In the rows, 128 means zero.
The rows below fall into families. The same turns and mirrors carry the whole set onto itself and the rows of a family onto each other. For each named row, which other rows are in its family? Write them in the order they are listed.
These 30 rows form 5 families of 6 rows each.
luz: [133 117 117  59 123 113 134 108 133 148 111 143 145  96 155 100 120 122
 118]
fek: [ 95 127 142 168 112 129 148 141 136  91 143 132 127 137 118 168 151 133
 144]
Foz: [103 155 140 149 116 148 141 145 141 101 128 139 105 163 138 149 158 103
 112]
bar: [105 140 154 156 112 125 167 154 128  97 134 131 128 158 107 155 152 108
 145]
boga: [155 114 117  78 134  95 119 128 126 132 119 113 117  97 135  87 126 118
 108]
Sed: [132 128  92  69 116 126 146  96 132 150 103 129 149 113 138 111 117 155
 107]
Ket: [105 130 112 168 114 133 171 136 109  79 136 139 141 128 141 168 137 118
 132]
kita: [ 97 140 148 161 108 129 142 157 142  99 147 129 122 133 114 163 158 123
 133]
tede: [121 134 135 165 110 111 154 134 124  98 147 123 149 168 107 172 148 123
 125]
mag: [ 92 131 134 155 113 145 177 140 125  87 128 138 128 153 123 170 141 119
 134]
vub: [100 136 137 147 111 139 161 153 136  95 126 132 102 152 118 166 158 100
 119]
ves: [150 123 117  64 113 100 113 118 145 141 106 120 136 111 137  96 111 126
 114]
rina: [137 114 101  66 114 116 128 103 138 131 105 127 151 109 152 108  97 142
 113]
vaz: [127 148 143 167 113 109 161 156 118  99 148 126 147 141 120 145 162 101
 146]
zipu: [143 123 116  85 118  93 139  95 124 149 101 126 153 121 114  97 113 155
 142]
Zenen: [135 119 129  66 123  95 128 114 127 147 109 143 145  95 142  92 115 119
 131]
feni: [147 121 122  73 115  96 128 109 134 136 111 122 166 118 136  93 100 142
 135]
kimu: [130 125 113  64 143 112 142  96 108 123 113 124 144 116 147 109  82 124
 125]
fik: [ 99 161 161 163 113 123 144 153 123  99 131 141 131 158 119 138 135 112
 140]
kav: [145 128 115  56 144 112 129 102 123 133 114 116 120 122 145 104 109 106
 113]
batir: [155 116 126  87 138  97 144 114 116 131 132 114 168 111 138  83 117 144
 139]
subi: [ 93 136 135 165 119 144 154 122 123  84 121 148 122 163 140 156 132 127
 137]
Rupev: [137 139 111  72 110  98 124 123 132 156  99 125 126 102 114  99 117 133
 107]
kog: [106 136 116 158 105 129 154 138 123  94 142 129 138 152 121 185 137 122
  98]
numar: [135 109 122  68 127 104 138  97 127 143 109 145 154 102 152  97 116 130
 137]
patus: [143 141 133  60 141 101 137 113 115 139 124 115 152 123 135  94 100 114
 131]
felo: [134 111  95  78 134 125 143 114 117 120 121 123 147  91 159 105 103 143
 102]
minit: [ 97 130 134 160 112 142 146 143 145  95 145 131 119 137 127 171 163 128
 127]
mabut: [118 135 131 159 106 108 136 147 128  99 136 123 115 153 103 174 148 106
 105]
Ruro: [123 133 116 157 114 127 147 148 129  91 133 128 100 133 134 160 169  89
 114]

The rest of the family of subi: Foz, Sed, zipu, fik, Rupev
The rest of the family of kog: tede, kimu, kav, patus, mabut
The rest of the family of luz: fek, kita, Zenen, numar, minit

The rows below fall into families. The same turns and mirrors carry the whole set onto itself and the rows of a family onto each other. For each named row, which other rows are in its family? Write them in the order they are listed.
These 30 rows form 5 families of 6 rows each.
filon: [177 165 134 161 124  84  85 137 183 121  82 139 127 145 177 100 121 135
  79 102  81  81 146 126 142 164 158 121 125 179 133 153 127 114 158 133
 142 163]
zoni: [147 195 117 133 150  94 124 135 136 143  78 155 131 175 141 142 149 131
  92  68  79  74 114 131 142 144 141 108  86 139 170 137 122 126 124 120
 105 175]
fadu: [121 147 121 129  77 136 121 103 130 122 114 169 118 167 139 159 124 124
 104  90 149  69 105 136 142 125 163 133  98 121 140  71 111 127 107 165
 103 173]
Nubo: [161 189 135 158 134  63 108  83 164 173  84 145 137 164 169 118 175 123
 101  69 100 101 124 153 136 154 133 140 124 152 161 137 124 147 135 116
 140 158]
damo: [174 141 154 165  71  80 130  98 159 105  51 169 110 180 147 148 134 108
 110 110 121 108 133 160 157 131 192 141 131 128 130 104 122 128 106 213
 141 139]
Vel: [172 183 140 155 128 103 118 145 155 141  98 136 165 161 144 138 141 112
  78  93  64  64 147 133 170 161 124 119  79 148 145 125 109 123 155 144
 127 164]
suke: [147 161 111 158  94 103 120  56 175 140 112 162 131 178 166 147 128 124
 101  96 130  62 114 179 145 144 185 149 102 105 146  84 103 156 143 175
 134 154]
Toman: [151 139 128 107  81 108 109 118 150 136 118 195  76 128 135 155  85 108
 125  53  90  57 122 104 124 133 175 123 152 162 188 125 132 132 115 152
 151 181]
dele: [148 123 132 142  66 116 146 116 150 114  73 193 121 161  96 142 149 116
 117  77 149 107 101 157 146 130 175 120 105 145 130  97 100 125 113 171
 111 154]
Lagom: [158 146  94 167  73  97 124  91 140 117 113 152 139 182 175 147 117 125
 101  95 148  96 132 143 158 139 202 118  83 113 104 108 121 141 154 186
 126 155]
bito: [167 156  97 113  58 102  94 111 130 169 137 169  97 145 155 120 101  99
 123  59 133  67 146 109 146 135 172 139 157 169 139 158 135 147 164 171
 177 180]
nofo: [165 130 127  93  87  89  96 100 136 180 100 174 109 129 136 125  91 108
 122  63  94  50 122 102 151 112 167 148 153 171 161 139 141 146 136 168
 193 155]
Bav: [150 156  99  88  93 102  96  93 147 164 100 194  91 154 165 135 101 112
 128  69  95  38 138 145 126 138 180 152 148 134 153 134 129 154 143 189
 190 177]
Parov: [177 168 126 133  63  55 133  87 131 168  85 190  90 160 154 147 141 108
 148  39 113 113 134 143 154 132 164 142 149 156 162 163 137 155 112 180
 180 157]
Fesu: [181 184 131 176 129  77  99 134 174 141  90 136 130 156 172 113 137 134
  91  91  96  94 141 133 159 169 146 128 110 170 144 163 131 117 165 120
 138 159]
dogol: [182 155 106 127  53  88 114 119 129 171 118 178  98 151 134 122 120  92
 135  52 141  94 144 120 158 139 171 136 157 177 139 173 137 145 165 173
 177 170]
nafeg: [166 178 139 173 152  81 107 109 167 164  64 134 144 158 167 132 139 152
  80  83  84  62 105 132 171 145 131 119 103 160 152 113 126 144 144 136
 140 165]
bona: [155 152 132 121 127  84 116 139 161 109  51 167 126 151 132 114 139 127
  80  71  59  85 118 128 119 136 163  87 118 171 151 136 110 122 107 140
 113 171]
kapi: [157 158 149 121 137  88  80 129 164 133  38 155 119 157 159 108 143 112
  90 116  73  70 150 138 121 147 155 143 152 157 134 128 133 121 129 164
 158 162]
Nuv: [168 118 118 143  43 110 146 111 158 109 109 190 163 148 132 158 137 124
 121  68 124 108 125 161 168 137 175 117  84 147 122  99  99 147 140 200
 148 152]
Duzuf: [175 149 157 162 142  77 102 127 176 137  30 143 137 147 151 117 133 144
  76  96  69  70 113 128 161 141 150 109 125 178 135 117 124 133 133 159
 146 160]
mogi: [148 140 117 132  51 125 126 119 128 109 127 169 153 158 163 179 115 127
 113  90 124  81 136 135 172 129 164 130  81 124 125  84 119 136 129 206
 145 165]
seku: [176 117 125 147  68  80 158  88 139 125  64 180 119 168 132 140 128 131
 121  97 137 106 115 138 178 122 187 137  84 138 118  82 113 161 127 200
 149 148]
dobe: [176 146 116 120  83 102 127 134 141 180 124 194 138 139 114 144 132  86
 137  40  95  85 146 113 157 162 145 125 124 161 168 149 138 150 163 152
 196 176]
lamaf: [169 124 104 165  65  91 127 105 151 100  86 163 138 176 159 137 120 119
 101  99 139 109 135 147 154 138 215 111  96 128  95 115 117 136 147 200
 133 149]
taz: [171 157 124 132  92  99 141 127 146 162 106 205  83 150 104 167 119 101
 154  36 112  83 114 128 153 148 164 131 128 156 196 150 133 135 137 138
 150 164]
sabe: [154 127 108 132  79 100 138  72 138 132  98 168 120 167 160 143 109 139
 107 105 133  68 114 131 167 121 186 144  77 121 124  62 111 166 132 192
 146 162]
tol: [178 155 157 156 102  83 116 133 175 115  87 141 165 138 147 114 142 115
  65  84  50  88 144 127 150 149 142  97 107 178 137 123  96 126 131 149
 126 162]
nube: [178 148 126 117  90  74 120  96 128 202 103 177 113 142 123 139 117 107
 140  42 113  80 115 113 172 118 155 152 136 170 173 156 145 150 141 153
 188 143]
Nupe: [167 140 131 111  65  98 103 130 134 154 133 178 128 127 147 142 108  91
 116  51  82  80 154  82 143 142 149 117 149 170 166 131 143 144 124 164
 191 187]

The rest of the family of Bav: Nubo, damo, suke, Parov, kapi
The rest of the family of zoni: fadu, Toman, dele, bona, taz
The rest of the family of Fesu: filon, Lagom, bito, dogol, lamaf

The rows below fall into families. The same turns and mirrors carry the whole set onto itself and the rows of a family onto each other. For each named row, which other rows are in its family? Write them in the order they are listed.
These 36 rows form 6 families of 6 rows each.
zus: [123 134 158 131  98 129 157 116 134 115]
lofe: [122 102 140  70 131  94 129 166 157 114]
goso: [107 120 142 156 140 140 145 123 142 147]
bopig: [125 116 111 116 131  70 152 164 140 115]
boba: [112 140 136  93 114  87 132  91 188 154]
maz: [103  98 106  90 155  75 144 155 165 116]
Pilig: [100 120  79  99 123  95 141 167 136 132]
sesul: [ 96 143  84  95 122 112 125 107 172 168]
ritip: [118 122 146 117  96 152 153 124 149 103]
zadav: [115 113 130  97 116  61 150 162 151 116]
nup: [100 114 121  68 111  95 133 170 163 108]
kivir: [102 109 103 124 128  81 133 174 137 125]
Pobes: [102 134 155 125 115 146 125  99 135 132]
ser: [101 104 135 107 127  91 130 166 121 106]
Ropa: [119 125 147  70 127 118 119 111 188 146]
Dil: [106 128 125 101 144 121 132  83 188 148]
godav: [107 132 144  99  93 154 138 137 141 105]
luta: [ 84 110 111  86 102  95 159 167 150 114]
Muzol: [ 99 117 125 121 155  97 126 117 183 175]
fida: [107 138 102 127 109 153 145 126 123 132]
nis: [107 129 127  82 114 109 129  99 205 144]
zipo: [ 92 123 128  83 136  77 109 112 177 155]
selez: [115 114 136 133 133 144 156 127 131 101]
tadof: [102 100 123 132 152  91 145 170 147 138]
Renu: [ 97 139 130  69 106 124 119 110 192 141]
kun: [111 135 130 153 111 145 135 117 133 138]
futed: [132 137 134 143 116 135 155 108 135 127]
mer: [ 94 138 113 152 124 151 142 122 146 142]
Sapu: [ 82 128 115  74 102 106 141 109 190 153]
ruton: [ 85 133  94 114 142 100 128 121 188 167]
kugof: [130 119 163  99 116 151 136 132 143 113]
pul: [ 89 130 133 111  86 153 159 119 143 124]
Rire: [ 99 132 105 112 132  90 114 109 186 170]
Fusa: [121 140 111 102 132  81 133  98 187 158]
gep: [ 90 114  98 131 137  98 145 175 146 126]
kaz: [109 102 119  84 116  85 146 169 166 103]

The rest of the family of fida: Pilig, sesul, luta, Sapu, pul
The rest of the family of goso: lofe, Ropa, Muzol, tadof, kugof
The rest of the family of Renu: nup, godav, mer, ruton, gep
The rest of the family of zipo: maz, Pobes, ser, Dil, selez
The rest of the family of zus: bopig, boba, zadav, futed, Fusa

